The rows below come in pairs that one turn or mirror swaps. Which row does each named row swap with?
The rows were stretched afterwards, more along some directions than others.
k23: [  6  17 -13  20  12  23   6  15  -8  11 -16  11  -2 -14  -4   8  12  22
  -1 -17  29 -30 -14 -13   0]
k551: [ 12  -1   1  12  -5   1   2   7 -15  -1 -19   9  31   4 -18  16  -3  14
   5  -3  -5 -25 -39 -16 -12]
k63: [  3  13 -16 -17  -5  14  20  -2  -8 -19   2   1  10   9  -6  14  -2  16
  21   2   5 -18 -29 -12  -2]
k820: [  8  10  -8   5  14  22  12   3  -2  -7 -14  21  11   6   6  26   0  16
  18 -16   3 -13 -16 -33   2]
k771: [  7  15 -13  19  12  14   8  11 -11   8 -16   8   4  -9  -4  11  13  15
  -4 -13  24 -25 -16 -18  -4]
k857: [  2  13 -11  -7  -6  13  18   9 -19 -12   0   3  11   8 -10  11  -3  17
  19   1   4 -26 -24  -7  -1]
k653: [ -4   3  11 -17  20  37  -3  16  12  -5 -11  -3  10 -19 -14  14 -18  29
  -7   1  10  -8 -16 -14   0]
k722: [  1  10   2  -1  -1  -2   9 -11  12  -1 -11  12 -14  -7   9  -1   0  15
  18 -12   1 -17 -14 -28   0]
k677: [ -7  11 -10  16 -12  19   5  19  -9  15 -22  -6  -6 -14  -8  17   3  22
  14 -23  15 -21 -26 -14   2]
k521: [  9  11  10 -11   4  -3   2  -7  19  -7 -10   8 -11 -14   7  -5  -7  21
   6  -9   7 -13 -21 -30  -3]
k122: [ -8 -12  16  10  12 -11  -5   9 -18  14 -19  21   9 -16 -16  -4   5  17
  -3  -6   0 -28 -21 -22  -6]
k287: [  6  19  -5   6 -10  10  16 -17  33   3 -16  13   0 -12  14   4 -11  17
  25 -33  22 -30 -20 -19   5]
k641: [  6  -3  -1   2  -1   9   2  10 -10  -1 -21   4  23   0 -21  16  -6  23
   5  -6  -2 -22 -41 -12  -9]
k715: [ -8   9   5 -17   6  32   0  11  16  -1 -11  -5   7 -24 -16   8 -18  30
  -5  -4  13  -8 -15 -12  -6]
k205: [  9  13  -6   5  -4  12  14 -14  32   6 -23  16   0 -12  18   8  -5  15
  24 -36  14 -30 -25 -23   1]
k832: [ 10   2  -4  -4  -3   2   2  -1 -12  -6 -10   9  28   7 -18  20   0  21
  10   1   0 -24 -29 -14 -13]
k866: [  9  22   9   8  13   5  13  -6  23   8 -19  40  10   0  12   4  -3  16
   7 -14  34 -30 -21 -33  -5]
k165: [-13   8  -8  18  -8  25   7  16  -3  10 -19  -4 -11 -12  -5  15   6  29
  19 -30  22 -23 -25 -11   8]
k100: [ -8  12  14   1   1  -8  10 -10  15   1  -8  14 -10 -16   5  -8  -1  17
   8 -20   3 -19 -16 -29  -1]
k113: [  2  18  12  -6  -8  -8  12  -9  15  -4  -4  15  -9 -11   2  -1  -2  14
  11 -11   4 -12 -13 -27  -5]
k891: [ -2   9  -6   1   2  20  16  -5  23  12 -24   3   5 -14   6   8 -12  23
  21 -35  10 -25 -33 -23   7]
k71: [-12   3   7 -18  10  36  -3  11  12  -9  -4  -2   7 -16 -17   8 -12  39
   0  -4  14  -8 -15  -8  -3]
k180: [ -1   7   3  -1  22  16  -1   8   1  13 -17  16   4 -21   5  13  -7  29
   7 -18  32 -35 -16  -9   9]
k24: [ -3  10  13  -5   1  -9   7 -10   9  -6  -4   8  -1 -11   4  -9  -1  20
   4  -4  -1  -6 -13 -31 -11]
k86: [-11  -6  -6  12 -15   7  16  -7   1 -12  25   6  10  14 -17  -4  14  12
   8 -15   0 -14  -8  -4 -11]
k560: [ 14  11   8   0  17  22  -2  -8  30  -1  13  15  -7 -11   2   7   4  37
  -2 -22  34 -16  -4  -7  -2]
k807: [-17  -1   1  27 -21   1  17  -4  -1 -12  17   2  14  12 -17 -11  15  16
   2 -10  -3 -11 -14  -5 -17]
k55: [  7  -1   2   2  -6  -2   2   5  -7  -6 -10  16  30   4 -15  12   1  26
   7  -6   4 -25 -39 -18 -16]
k618: [  6  15   0  -4  23  22   5   2   7  11 -21   7   1 -23   8  18 -16  20
   1 -16  33 -31 -11 -11   8]
k285: [ -8   4  -3  24  -8  18   4  24 -10  11 -20  -2  -6 -12  -5  15   2  19
  13 -22  13 -21 -26 -13   8]
k901: [ -6  13   3  -8  -3   3   6   1   2 -11  22  15  11  -9  -7  -8   1  23
  -9  -4   8   1   2 -14 -16]
k761: [  0  14   9  -8   0  -3  11 -10  16   2  -9  22 -10 -14   6  -3   1  18
  16 -15   9 -19 -15 -33  -1]
k563: [ -1  16 -13  31   6  15  12  13 -12  11 -15  21   4 -10  -1   1  18  24
   5 -18  28 -31 -19 -21  -5]
k349: [ -9  -2  -7  13 -15   4  16 -12   9 -11  22  10  14   5 -20  -9  10  10
   2 -16   4 -10   0   3 -14]
k763: [-14  -2  12  18  10  -4   0   5 -12  20 -25  14   4 -26 -13  -6   3  17
  -2 -15   7 -33 -17 -23  -5]
k504: [ 15  12  19   0  22  20  -9  -2  25   0   6  18   2  -3   4   8  -3  32
  -6 -19  27 -14  -7 -10   3]
k105: [  6  10 -12  -2   3  18  15  -9  23   3 -17  10  11  -5  13   9  -7  24
  25 -30  13 -29 -36 -29   6]
k94: [-16  -7  -9  14  -6  10  17  -4  -4  -2  15   6   9  12 -17  -4  13  15
   2 -13  -1 -11  -8  -2  -9]
k276: [  6  22  -2  -2  -5  12  16 -10  32   6 -15   6   8 -15   8   5 -13  20
  16 -30  17 -28 -25 -18   2]
k444: [ 15  20   7   8  14  22  -4  -5  22   1   3  14  -5  -7   5   6   2  33
  -3 -22  32 -22  -4  -5  -2]
k572: [ -4  12   6  -8   1   3   3   5   1 -11  20  20  11  -8  -7 -15  -2  23
  -7  -3   9  -6   0 -12 -11]
k275: [ 21  14   1  -3  11  18  -1  -4  22  -5  11  12   0   3  -3  13   7  30
   4 -21  25 -15  -5  -5  -1]
k773: [ 17  11  16  -7  13  18  -8  -1  32  -9  16  11  -4  -2   2   9   1  37
  -4 -18  32 -15  -4  -8  -7]
k951: [ 13  15  10  -2  10  18  -1   0  30  -5   9  10  -9   0   4   7   1  37
  -4 -18  30 -12  -6  -6  -4]
k109: [  8  16  18 -11  -2  -7  -3  -6  12  -9  -3  11  -8 -15   0  -5  -8  24
   2  -5   6 -10 -16 -27  -9]
k992: [-14   8   0  17 -22  -1  20 -13   2 -10  25  12  14   9 -15  -9  14  16
   2 -15   1  -9  -3  -5 -21]
k431: [ -3  -8  13   7   7 -11 -15   5 -11   5 -17  16  -2 -22  -7  -4   3  25
  -5   3   7 -22 -15 -20 -11]
k93: [-10  -3  -7  21 -13 -18   1   3 -19  -5   2  15  15  11   6 -13   9  22
  13   6  -1 -16 -25 -23 -19]
k59: [-14  -3  -7  18  -9   0  18  -9   1  -5  17   4  17   8 -17  -3  11   8
   0 -14  -7 -10 -14  -3 -11]
k619: [ 11   2  -9  -2  -5  -1   3   0 -19  -2 -11   3  30   6 -20  20  -1  12
   5   0  -6 -21 -34 -11 -11]
k904: [  6  14   2   5  -1  14  15  -8  28   8 -20  10  13 -13  10   5 -15  17
  18 -31  10 -26 -29 -26   3]
k984: [ -6   4   8  41   7  22   1  21   9   4 -31  29   1 -21   4  -1  -4  29
   8 -26  27 -40 -14 -13   0]
k377: [ -2  -7  10  11  18   0 -13   6 -11  14 -25  13  -1 -26  -9   1  -3  18
  -8  -1   7 -27 -12 -14  -2]
k794: [  7  -4   0  -2  -5   1   1   2  -9  -6 -11  18  25   6 -13  13   5  20
  14  -6  -8 -26 -30 -14 -16]
k778: [  2  -2  20   3  19  -7 -13   6 -12   4 -18  16   3 -16 -13   3   1  22
 -11   1   3 -25 -20 -19  -7]
k17: [  1  -3  18  22  14  -4  -8   8 -13  13 -25  29   0 -17  -9  -8   1  15
  -3  -9  12 -33 -15 -15   2]
k139: [  0  12   3  -6   6   5   1   0   3 -10  17  27  11 -10   1  -9   0  27
  -8  -2  15  -2  -2 -20 -14]
k284: [ -9  -3  -4  11 -14   4  17 -12   2 -10  30  14   8   7 -18  -6  16  18
   7 -15   2 -10  -6  -2 -13]
k886: [ -2  -4  21  10  11 -11  -9   2  -1  10 -20  26   0 -19  -8   1   0  19
  -8  -4  10 -25  -9 -18  -9]
k489: [ 19  17  12  -4  18  15  -3  -1  27  -4   8  13   4   1  -1  14   0  30
  -5 -17  23 -15 -14  -7  -2]

k560 is swapped with k284
k901 is swapped with k23
k771 is swapped with k572

The rows below come in pairs that one turn or mirror swaps. Which row does each named row swap with?
The rows were stretched afterwards, more along some directions than others.
k753: [-12  -5   2  11   9 -19  11   7 -16   8  23 -10   9  -4   2 -11 -20 -14
 -23  -8]
k67: [-20   4 -16 -18   6 -10  -3   7   5  17   5   1  -6 -13   0   6 -17 -14
 -21  -8]
k876: [ -8  11  -2 -14   5 -39  -3 -10 -15  -1  -3  -5   7   6 -15   2 -11 -36
 -21  13]
k329: [-23   5  -1   3   2 -12  28  -9  -6  -6 -13 -13  -1   1  -5 -13   5   1
  22   1]
k536: [ 11   8 -21   1  21 -13   8 -23  19  25  13 -11 -17 -13  16  -7 -31 -39
   8  -4]
k933: [  6  -3   2  -7   5 -22   3 -30 -14  11  -8   1  -5  12   4   7 -16 -25
  16  21]
k617: [  2   5 -23 -20  11 -25  16 -25   3  14 -12   4 -23  -2 -17  20 -24 -24
   9  24]
k371: [ 11  25 -21   5  11 -42  24  14  11   5  -3 -14 -29 -22 -19  21 -27 -27
   0   4]
k302: [-12  -3   8  12   5 -24  12   3 -23   1  26 -15  11   4  -2 -11 -15 -16
 -16  -3]
k848: [  4   7 -21  -3  20  -6  -4 -24  12  25   3 -13 -15 -14  14 -13 -23 -32
  13  -7]
k574: [-27   5   2   4   3 -11  28  -4 -13 -10  -1 -13   6   7  -1 -11   2   3
  17   1]
k268: [  2   1  -8  13  -9 -15  13 -29   2   6  17  -2  -8  -3  10   8 -22 -13
   8  11]
k463: [-15  -3 -17 -23   0 -10  -2  11   7  10  -5   0 -11 -13  -3   4 -16  -6
 -20  -7]
k526: [ -7  -2  -2  14  13 -27  11   2 -11  12  25 -12   7  -6   2  -9 -24 -24
 -26  -6]
k921: [  5  27 -25   7  10 -42  22  13  12   7   1 -10 -23 -25 -17  22 -30 -27
  -7   1]
k384: [  5   8 -27   2  20  -9   4 -22  13  23   9 -15 -16 -16  17 -13 -29 -33
   7  -3]
k90: [-16  -6 -15 -26   4  -8  -4  -1   3  15   0  -1 -13 -10   3   5 -17 -10
 -18  -4]
k19: [  5   7 -20   2  18  -8   1 -29  23  22   2  -9 -20 -11  17 -12 -28 -34
  14   0]
k539: [ -8  -1   2  14   9 -25  13   1 -13  10  31 -15   9  -2   0  -5 -21 -23
 -26  -4]
k512: [  6  18  -7  15  16 -27  21   5  -8  17  25 -21  -9  -3  -6  10 -22 -33
  10  11]
k391: [-10  -7   5   8  10 -25   3  -3 -16   6  27 -12  15   6   6 -14 -20 -28
 -22  -1]
k40: [ -5   7  -6  11  -6 -15   4 -28 -10   8  26   4   1   0   5   5 -22 -18
  16  12]
k433: [  7  11 -19   2  21  -6   7 -25  17  30  12 -17 -17  -9  19 -11 -30 -36
  12   0]
k58: [ -4  -5  -4   4 -12  -7  -3 -21  -3   5  19   2   3   3  10  -4 -17  -8
   0   6]
k913: [-17   1  -1   1  -3 -13  28  -3   4 -15  -9 -15  -4   4  -5 -15   4   2
  14   3]
k438: [ 10   3 -22  -3  16 -12   5 -20  25  14   2 -13 -18 -13  10 -15 -25 -29
   6  -1]
k451: [  9  16 -15  18  16 -28  21   2  -8  20  29 -14 -13  -8  -2  14 -31 -32
   9  10]
k42: [  2  -1   7  -4   4 -25   6 -28 -12   8  -8   4  -3  13  -3   9 -13 -20
  17  22]
k834: [  4  26 -20  11  10 -37  19  15  17   5  -3  -9 -23 -19 -15  21 -21 -22
 -15   3]
k466: [ -5   7  -7  -1   3  -5  11   3  15   8  -7  -7  -4 -24   9  -1 -17  -4
  15   3]
k581: [-14  -3 -18 -24   5  -8  -6  -2   4  22   1   1 -12 -11   1   6 -20 -12
 -21  -5]
k615: [  1   6 -23   2  24  -6  -1 -27  19  26   0  -8 -13  -9  15 -15 -27 -32
  13  -3]
k926: [  7  13 -25  -8  13 -23  11 -27   5  18  -1   4 -21  -3 -15  19 -27 -32
   9  25]
k75: [  5  11 -24   0  26 -10   4 -19  15  24   9 -13 -15 -14  16  -8 -30 -31
  14  -3]
k865: [  4   4 -25 -19  13 -28  18 -26   7  12 -10   4 -26  -3 -13  19 -25 -25
  11  24]
k247: [  7  15 -11  23  12 -29  31  11  -4   7  24 -20 -15  -8  -5  12 -28 -26
  17   7]
k416: [  1   7  -2 -10   7 -34  -1 -16 -10  -6 -10  -3   0  10 -17   7 -11 -36
 -26  18]
k486: [-21  -1   5   2  -3  -6  26 -14  -5 -14 -15 -12  -4   7  -1 -12   2  -2
  22   6]
k44: [-20  -4   4   9  -2  -1  29  -6  -8 -15 -12 -13  -6   5   4 -15   1   5
   9   4]
k221: [  5   2  -6   6   0 -10   7   3   0  15   6  -4 -21 -15   6  20 -27  -8
  10  -6]
k381: [  9  15 -11  14  17 -23  18   3 -12  18  23 -15 -12  -3  -4   7 -27 -32
  14  10]
k456: [-21   2   5   4  -2 -13  33  -5  -9 -10   1 -13   1   7  -2  -8   2  -3
  14   1]
k895: [-20  -2 -11 -17   4  -6  -3   3   6  14  -4   0  -3 -12  -1  -1 -12  -6
 -26  -5]
k742: [ 10   5 -20   7  20  -4   6 -26  15  19   1 -11 -23  -8  19 -12 -27 -31
  11   6]
k273: [  3   9 -24 -14  15 -30  14 -31   3  13  -3   8 -16  -1 -17  19 -30 -37
   4  24]
k14: [  6   5 -13   2  -2  -9  24   1  23   1 -15  -7 -15 -19   2   6 -17   2
  23  12]
k983: [-25   0   0   4   2  -3  22  -9 -10  -7 -11 -12   1   8  -3 -12   1  -1
  21   0]
k806: [-25   3  -2   5  -1 -10  32  -3 -10 -11  -7 -17   1   1  -1 -15   3   2
  14   2]
k477: [  5  -3   1 -10  10 -18  -7 -23 -13  17  -7   3  -3  10   8   1 -15 -28
  14  15]
k644: [-20   3   5   6  -1  -8  35 -10  -8  -6  -2 -17  -1   7   0 -11  -3   0
  15   3]
k187: [  7   3 -27 -17   9 -31  13 -27   7   9 -10   9 -21  -2 -17  17 -29 -29
   4  23]
k5: [ -6   6   2 -13   6 -39  -3  -9 -14  -1  -1  -5   4   8 -13  -3 -11 -33
 -26   9]
k151: [  4  15  -7  15  13 -25  21   8 -18  11  23 -19  -9  -1  -6   9 -21 -30
  12   9]
k871: [  1  -2  -7  15  -4 -15  24   4  -8   3   5  -1 -20 -13   0  20 -26   0
  11  -8]
k207: [ 10  18 -12  16  20 -28  20   8   0  18  20 -21 -14 -11  -2   3 -28 -31
  13   6]
k906: [-13  -6   3   7   6 -20  11   6 -21   7  24 -12  12  -1   2  -4 -17 -17
 -23  -2]
k782: [ -1   3  -3  -2  -5  -6  17  -4  12   1 -12 -12  -8 -11  10   5  -9  -2
  18  12]
k177: [  1   2  -7  11  -4 -13  18   5  -2   9   4  -6 -20 -15   6  19 -24  -1
  11  -7]

k75 is swapped with k574
k273 is swapped with k67
k895 is swapped with k926

